In the rows, zero is written as 128.
Each path below is one point turned by a fixed rotation once a step. After each direction that follows a path, write how fast that rotation turns it, in deg/step (0 if it stays still).
Each turn is a multiple of 5 degrees from 10 to 175, or 0.
Each row of a path follows its step; steps can be skipped.
Path 1:
step 0: [121 127 118 134 136 126 123 139 127 133 127 131 130 124 139 129 126 128
 126 136 125 132 121 124 131 120 125 126 124 128 134 116 138 128 126 130
 128 135 121 129 122 134 135 129 121 129 134]
step 1: [126 138 123 124 128 127 129 130 132 123 129 144 135 134 126 139 128 129
 125 125 133 132 124 119 133 129 124 131 124 132 133 134 131 118 125 130
 132 134 115 120 132 133 127 127 123 132 131]
step 2: [122 131 125 130 123 128 126 140 131 134 134 140 128 120 129 123 126 129
 127 133 143 121 121 127 119 135 135 123 132 134 134 129 131 120 131 129
 128 126 124 128 132 127 135 119 131 129 128]
step 3: [120 123 120 123 133 129 120 128 132 135 123 130 124 125 129 132 118 130
 128 134 130 131 124 126 120 118 129 126 130 122 128 125 127 117 112 130
 133 127 116 136 127 129 132 127 131 125 134]
step 4: [123 124 128 132 128 123 131 137 126 128 116 134 131 130 126 132 125 135
 118 134 125 134 127 122 123 131 131 128 127 137 127 141 138 121 118 127
 130 131 126 124 120 130 129 123 118 133 131]
step 5: [118 132 126 132 129 128 127 131 131 138 129 137 135 124 127 124 139 125
 138 133 122 128 122 126 123 126 130 130 125 137 134 121 137 120 129 134
 136 134 126 129 131 131 127 117 124 132 132]
step 6: [121 133 122 128 132 130 128 135 127 130 124 135 135 129 139 128 119 131
 122 124 129 129 110 121 132 123 127 127 132 127 127 122 133 124 122 127
 132 130 120 124 138 130 130 131 134 130 137]
step 7: [124 122 124 127 124 125 131 126 132 129 127 146 127 128 122 133 131 131
 122 127 136 129 124 126 120 136 133 121 119 129 125 135 130 119 119 128
 132 123 119 118 132 126 127 124 134 131 129]
step 8: [115 123 124 134 130 122 123 135 133 141 127 130 126 123 126 120 129 134
 132 133 133 121 120 125 124 128 133 124 132 129 129 124 135 125 122 135
 132 123 124 128 117 118 134 126 125 125 125]
step 9: [128 126 128 132 131 128 128 129 132 133 118 128 128 128 133 138 129 132
 124 137 122 131 122 122 138 124 121 125 125 129 135 124 130 120 113 128
 138 129 119 126 124 130 129 126 123 129 140]
Directions:
[128 125 128 128 127 127 130 127 128 126 127 126 126 126 125 128 129 129
 127 129 128 129 126 129 126 125 130 126 129 124 128 128 128 125 127 130
 126 127 129 128 124 127 130 129 128 129 126] | 80
[127 127 128 130 132 124 128 127 127 128 126 126 129 127 129 127 130 129
 131 130 127 129 130 128 130 130 130 127 129 127 129 130 128 129 127 128
 128 128 127 127 128 132 129 129 124 127 128] | 80
[128 130 129 128 130 128 129 127 127 130 127 129 125 129 132 127 126 129
 130 125 128 127 130 129 126 126 127 126 129 128 128 125 129 128 128 132
 130 130 127 130 127 128 130 131 129 128 128] | 130
Path 2:
step 0: [120 113 129 132 130 125 121 134 122 120 138 129 123 123 125 124 134 130
 136 125 123 128 128 137 128 129 134 130 119 128 131 122 136 125 123 123
 128 127 133 135 124 128 124 125 122 123 125]
step 1: [122 137 132 129 129 110 131 131 121 129 136 125 127 120 129 128 122 131
 130 125 119 128 132 122 126 126 129 125 121 130 127 124 128 135 129 128
 132 118 129 137 135 139 124 127 122 128 132]
step 2: [125 133 132 137 123 119 127 125 125 132 135 127 118 119 126 132 136 131
 130 117 126 130 120 130 128 134 131 128 126 121 121 128 132 129 116 119
 136 129 130 127 126 119 133 123 127 129 129]
step 3: [125 123 134 120 126 124 122 135 119 121 134 127 122 125 140 121 125 132
 118 124 123 129 131 130 125 125 133 124 124 123 132 120 128 131 129 113
 135 126 124 133 132 122 129 133 128 125 129]
step 4: [118 122 136 129 118 121 123 129 128 129 138 125 128 126 124 131 132 131
 137 121 126 128 131 131 136 130 128 132 111 121 136 123 125 127 126 131
 129 124 128 131 133 131 127 121 123 122 126]
step 5: [128 132 134 131 127 126 133 132 128 134 135 128 120 119 129 125 129 129
 125 123 116 126 116 129 125 126 129 124 124 133 120 122 117 131 125 119
 135 117 127 136 132 134 127 123 128 130 131]
step 6: [128 128 134 131 121 121 133 127 126 134 134 129 121 124 131 134 126 139
 125 123 130 122 128 128 136 129 129 128 127 115 132 127 127 127 123 118
 133 127 131 125 142 116 136 131 127 131 125]
step 7: [124 113 127 124 119 129 123 126 131 129 131 121 123 129 131 126 132 128
 127 128 123 129 124 130 134 123 133 124 124 122 132 118 123 129 127 112
 135 119 119 127 126 129 124 128 130 119 130]
step 8: [121 123 134 126 125 123 132 133 131 139 137 133 129 127 127 124 127 123
 128 123 132 122 131 127 133 131 129 132 118 124 127 123 118 126 133 122
 120 119 133 134 140 135 133 122 121 127 128]
step 9: [128 120 131 138 127 130 135 126 132 134 131 124 120 122 121 136 127 131
 130 129 119 124 118 134 134 126 132 123 132 130 126 121 128 127 122 120
 137 118 139 127 135 131 126 127 124 131 129]
Directions:
[129 125 126 123 129 127 128 130 127 129 128 128 129 129 129 128 127 128
 127 126 126 127 130 130 130 128 129 131 127 127 130 128 129 129 129 127
 128 128 126 125 124 125 128 126 128 128 129] | 95
Path 3:
step 0: [120 123 134 141 124 134 120 131 135 130 127 128 126 138 125 126 129 124
 127 136 127 129 128 130 120 118 127 137 130 133 123 123 131 139 130 129
 127 133 129 123 128 127 118 130 125 133 125]
step 1: [132 122 123 136 119 131 126 131 132 137 128 132 132 138 124 130 125 131
 128 129 130 129 128 130 139 123 133 133 125 127 126 134 130 125 137 132
 127 126 128 130 136 132 133 137 141 122 123]
step 2: [133 129 133 132 125 131 125 127 122 116 128 133 130 124 123 124 126 122
 127 124 122 129 124 125 135 128 140 130 131 142 121 130 133 131 137 133
 121 136 130 135 132 124 129 122 126 125 125]
step 3: [127 130 131 126 129 140 133 129 136 131 131 124 122 125 128 121 128 123
 121 130 135 134 129 139 123 126 129 135 135 128 128 127 139 128 138 136
 127 125 131 135 129 131 125 126 127 135 118]
step 4: [126 125 124 125 125 137 119 133 124 132 126 128 122 140 121 129 128 124
 129 132 136 126 143 123 133 117 126 132 128 130 121 124 127 129 136 123
 120 132 121 131 132 126 124 127 130 132 126]
step 5: [130 134 125 139 123 132 119 127 127 129 131 131 122 129 132 123 133 120
 132 132 125 133 128 124 142 132 129 136 126 127 121 137 133 125 126 136
 122 121 131 126 135 132 137 125 132 125 126]
step 6: [130 124 140 118 120 136 125 123 124 127 126 127 131 121 123 124 127 126
 121 130 123 125 126 130 128 120 132 135 132 134 128 132 130 132 133 135
 121 115 129 132 136 125 126 123 126 133 135]
step 7: [135 125 133 125 129 135 133 133 131 135 128 126 124 139 133 134 126 127
 132 124 132 131 128 132 131 134 128 133 131 122 123 118 129 131 132 133
 118 124 125 129 136 124 126 119 128 141 118]
step 8: [135 127 131 125 137 142 119 133 126 134 120 130 131 128 136 123 131 127
 127 138 128 132 132 119 132 124 128 129 124 132 117 132 124 122 131 123
 120 132 129 126 134 133 127 131 127 127 125]
step 9: [122 127 129 130 119 126 127 126 127 138 123 127 126 135 128 113 132 126
 129 129 124 137 116 122 130 128 123 141 131 132 130 132 128 128 125 133
 118 122 130 130 130 126 125 123 122 122 127]
Directions:
[129 126 130 128 130 128 127 130 131 126 127 127 127 129 130 128 128 129
 129 126 128 129 134 132 127 129 127 131 127 130 130 127 126 129 129 128
 129 127 128 127 128 127 127 128 128 129 128] | 100
Path 4:
step 0: [129 127 137 128 131 119 140 130 139 142 126 130 127 127 136 123 126 115
 118 121 130 124 131 124 130 126 126 127 123 120 125 125 132 129 136 127
 127 129 129 120 131 134 127 124 132 129 129]
step 1: [120 123 131 116 131 122 128 122 136 132 145 130 122 122 135 136 124 132
 130 128 125 124 125 120 129 123 136 130 121 126 123 125 122 131 128 123
 128 126 124 131 130 122 126 128 130 127 118]
step 2: [127 128 137 131 119 127 129 135 144 131 131 127 131 129 127 127 139 133
 136 122 122 130 136 127 132 133 131 123 127 123 122 132 130 125 135 128
 123 132 131 136 126 122 120 126 126 140 121]
step 3: [134 135 132 120 129 127 137 123 130 129 139 129 129 126 135 123 129 127
 126 127 130 133 135 126 123 134 133 134 127 117 121 118 133 131 136 130
 137 136 132 124 118 127 122 123 126 125 133]
step 4: [116 127 135 121 124 122 137 130 131 140 132 126 125 125 128 127 122 128
 119 122 125 118 129 128 119 121 130 130 123 130 132 127 122 127 143 121
 123 133 130 126 126 127 128 135 127 134 129]
step 5: [124 129 134 130 121 125 135 128 138 120 137 128 126 130 142 132 130 128
 128 125 132 120 125 130 133 125 132 132 118 118 130 131 132 137 129 128
 128 124 124 138 130 118 127 124 131 134 124]
step 6: [133 121 131 120 126 131 136 130 142 132 132 129 129 127 136 118 127 119
 132 126 125 131 132 132 129 139 133 119 126 132 115 131 123 132 132 123
 132 134 127 131 125 130 117 128 127 131 126]
step 7: [124 130 131 121 120 122 126 125 130 130 136 132 127 126 136 135 129 128
 125 127 122 137 135 124 126 125 125 142 124 130 129 122 120 124 139 123
 128 135 132 132 118 122 120 121 126 128 132]
step 8: [133 120 138 127 123 123 140 127 141 126 134 128 133 130 130 126 127 129
 113 124 129 126 136 128 127 125 130 129 129 122 133 131 128 128 136 131
 125 128 130 124 129 125 137 133 122 141 129]
step 9: [127 131 129 120 122 123 137 122 135 138 134 132 127 121 142 125 128 131
 128 120 136 129 123 134 130 128 137 130 128 121 127 130 129 134 125 114
 133 124 120 127 129 129 126 121 133 128 129]
Directions:
[126 129 130 130 125 127 127 130 128 129 127 127 130 130 126 130 129 129
 129 131 126 130 127 127 128 127 124 131 125 127 128 129 128 128 129 126
 128 128 129 130 130 125 129 129 127 130 127] | 130
[127 127 128 126 128 131 123 128 129 126 128 130 131 129 128 126 129 128
 129 127 129 129 130 127 127 129 127 127 128 127 130 127 128 130 131 127
 127 131 131 126 127 127 129 127 129 127 129] | 85
Path 5:
step 0: [126 121 134 135 120 134 126 123 131 131 125 127 126 124 142 137 130 126
 121 130 135 139 122 128 126 128 129 120 127 122 128 130 127 124 129 122
 133 132 124 114 127 121 131 123 120 129 133]
step 1: [131 125 138 130 123 130 134 122 131 123 126 132 122 132 131 126 134 127
 125 128 125 135 139 134 123 130 130 128 126 134 128 128 126 115 114 116
 125 125 124 123 121 123 132 124 136 127 131]
step 2: [131 137 139 137 126 126 138 135 137 123 138 134 135 131 131 129 133 119
 130 128 125 123 134 121 125 136 132 131 121 128 137 129 126 133 125 121
 122 127 131 123 126 128 131 130 125 121 129]
step 3: [127 122 127 131 129 124 125 132 136 134 129 120 120 126 127 133 119 119
 126 136 126 120 126 119 121 136 122 126 123 134 130 127 126 134 124 120
 122 133 134 115 130 120 124 130 129 129 126]
step 4: [129 119 129 125 123 124 116 124 131 131 131 138 123 121 119 135 128 129
 125 132 134 133 137 120 136 128 132 128 132 140 136 131 128 128 124 124
 122 131 130 119 122 134 122 128 128 131 126]
step 5: [130 121 143 130 121 126 130 131 130 130 125 137 129 119 124 131 134 128
 110 127 127 124 127 125 133 118 135 128 132 129 125 124 131 138 132 123
 125 121 130 125 129 127 131 126 128 127 133]
step 6: [123 125 133 131 126 138 134 132 125 129 128 134 124 119 125 125 123 128
 126 123 126 131 116 122 120 123 128 132 126 130 119 123 124 124 124 113
 118 134 130 129 121 124 127 124 119 128 133]
step 7: [125 121 131 121 129 133 135 130 132 129 133 139 125 135 130 129 131 122
 129 131 124 143 125 122 129 134 140 132 125 130 124 134 128 124 120 129
 125 134 134 128 136 121 120 119 124 125 126]
step 8: [126 126 137 135 134 132 125 130 142 128 130 122 126 130 137 137 122 132
 127 129 128 131 134 126 137 127 134 136 127 129 128 127 122 129 122 129
 125 122 127 119 139 125 129 117 123 126 136]
step 9: [134 128 132 131 132 131 128 121 137 133 125 130 127 122 128 128 125 124
 130 135 124 124 143 133 125 133 129 132 127 125 117 115 124 128 122 122
 123 130 132 120 121 138 121 121 130 127 132]
Directions:
[130 128 127 129 126 128 126 130 126 130 126 128 128 128 125 132 126 129
 128 130 129 126 131 128 131 131 127 128 130 127 125 127 130 128 128 129
 129 129 128 125 129 130 129 129 127 130 130] | 70
Path 6:
step 0: [137 125 127 122 129 131 131 120 124 128 139 128 121 125 138 131 121 133
 127 127 131 137 128 122 126 139 135 119 126 125 122 124 124 128 116 135
 128 128 134 133 125 127 134 132 127 130 129]
step 1: [129 129 131 131 132 133 128 129 129 126 137 129 131 125 132 130 125 133
 132 130 130 134 131 127 117 130 141 125 128 123 126 120 145 123 125 128
 135 120 126 124 123 127 116 136 131 131 127]
step 2: [130 124 128 127 136 134 129 129 129 131 129 127 131 135 130 118 129 133
 130 132 119 132 136 120 119 131 139 128 121 136 129 129 132 120 118 135
 124 136 132 122 121 129 133 135 124 129 132]
step 3: [133 124 132 134 128 132 133 129 122 135 131 121 130 134 139 131 113 135
 125 125 135 129 127 126 127 133 135 131 130 121 134 126 128 131 120 136
 129 129 137 130 120 133 127 138 128 128 130]
step 4: [136 121 134 132 125 132 126 128 125 132 132 133 136 123 138 134 130 130
 131 130 125 132 128 122 124 133 143 128 129 127 131 125 128 123 123 120
 130 128 126 121 120 121 117 130 125 133 135]
step 5: [127 125 126 125 128 131 130 126 124 125 138 129 125 127 139 127 129 139
 128 130 129 138 130 121 124 134 137 122 115 137 127 129 128 125 115 132
 126 126 133 134 127 122 135 134 130 133 129]
step 6: [130 130 129 136 132 132 126 129 126 128 136 126 132 131 132 130 125 137
 128 126 131 131 130 125 112 126 137 134 129 124 136 129 140 130 121 131
 134 120 131 129 129 133 119 140 130 125 125]
step 7: [138 122 129 134 131 133 126 127 130 129 129 129 134 133 135 122 127 131
 126 128 112 132 130 121 117 131 134 132 128 131 134 129 129 122 121 130
 123 137 130 124 126 124 127 131 124 129 141]
step 8: [129 123 130 131 128 130 136 126 127 132 129 126 126 133 148 133 113 132
 123 131 132 135 125 125 128 132 129 128 124 127 132 129 125 131 120 133
 130 127 136 131 129 122 128 137 131 137 131]
step 9: [130 122 133 132 126 133 129 127 126 129 130 133 137 124 137 139 129 133
 132 129 131 132 128 120 116 123 138 131 128 131 129 135 136 125 126 116
 131 123 125 122 124 124 122 136 128 134 130]
Directions:
[128 127 126 129 126 128 126 130 129 130 129 130 129 128 126 128 126 126
 129 127 127 126 130 128 129 127 130 130 130 130 128 126 131 125 126 127
 128 127 125 129 129 124 129 126 128 128 131] | 135
[129 129 129 127 125 126 129 128 131 128 129 125 123 129 129 129 126 129
 126 127 128 127 127 129 129 130 129 131 127 130 128 128 130 128 128 128
 128 125 129 130 128 131 126 128 127 130 127] | 140
Path 7:
step 0: [136 131 125 117 126 138 128 130 134 137 121 124 135 126 129 123 121 129
 121 121 129 120 130 121 130 136 121 115 126 137 120 131 123 121 133 126
 132 126 129 127 127 129 130 132 125 124 128]
step 1: [132 129 130 135 128 141 126 136 127 130 131 131 122 125 125 123 120 128
 127 117 127 130 140 129 131 123 138 127 134 134 127 128 128 127 128 130
 120 124 130 140 133 116 125 135 125 127 133]
step 2: [130 126 140 131 127 120 135 128 132 130 131 122 123 129 122 121 120 129
 132 129 124 123 141 135 127 134 132 118 132 129 127 132 116 122 124 122
 123 133 134 128 127 128 126 124 129 130 114]
step 3: [127 129 127 126 128 123 127 129 135 138 122 128 125 129 131 130 128 127
 127 133 121 138 137 134 130 135 124 131 134 129 142 124 123 127 134 127
 136 123 136 132 134 121 131 138 124 136 123]
step 4: [129 120 123 132 140 129 132 130 143 131 127 126 131 115 124 125 118 122
 127 132 121 121 130 126 138 120 123 128 129 131 133 122 122 130 130 122
 132 127 126 123 122 130 130 128 123 126 130]
step 5: [125 134 130 130 128 129 123 125 138 128 127 129 141 133 121 135 112 134
 123 125 133 127 124 137 129 120 130 132 135 137 129 126 128 124 125 128
 125 121 134 130 131 124 138 127 130 127 129]
step 6: [123 123 130 130 125 125 136 123 131 133 127 127 125 133 121 122 123 137
 126 114 131 126 126 127 139 141 133 134 129 137 135 129 123 127 133 129
 125 134 125 130 118 130 130 125 121 125 131]
step 7: [131 114 129 126 121 129 118 133 128 135 124 129 124 127 134 124 130 126
 119 126 134 126 126 141 134 133 136 127 125 134 129 126 121 123 126 126
 136 118 132 131 128 120 126 119 128 124 126]
step 8: [126 117 136 134 132 132 134 137 135 130 135 130 131 125 132 127 131 140
 135 128 123 131 132 130 134 126 136 134 133 130 135 124 128 131 129 130
 128 127 133 119 130 125 117 127 138 121 124]
step 9: [125 128 129 124 131 119 121 130 137 138 135 128 137 133 128 125 128 132
 118 132 133 127 122 123 127 124 126 128 125 125 135 126 122 125 135 121
 126 134 140 133 129 134 124 126 136 129 115]
Directions:
[129 129 130 129 130 127 126 129 128 128 128 127 130 125 123 126 128 127
 127 126 130 130 127 125 127 126 131 128 129 127 128 129 128 126 130 130
 128 130 127 128 131 128 130 128 130 127 128] | 90
[128 127 129 126 126 128 128 129 126 128 130 130 127 128 128 124 128 128
 128 128 130 128 128 128 129 129 129 126 128 130 127 131 129 130 128 132
 126 126 128 127 129 126 127 129 125 125 125] | 60
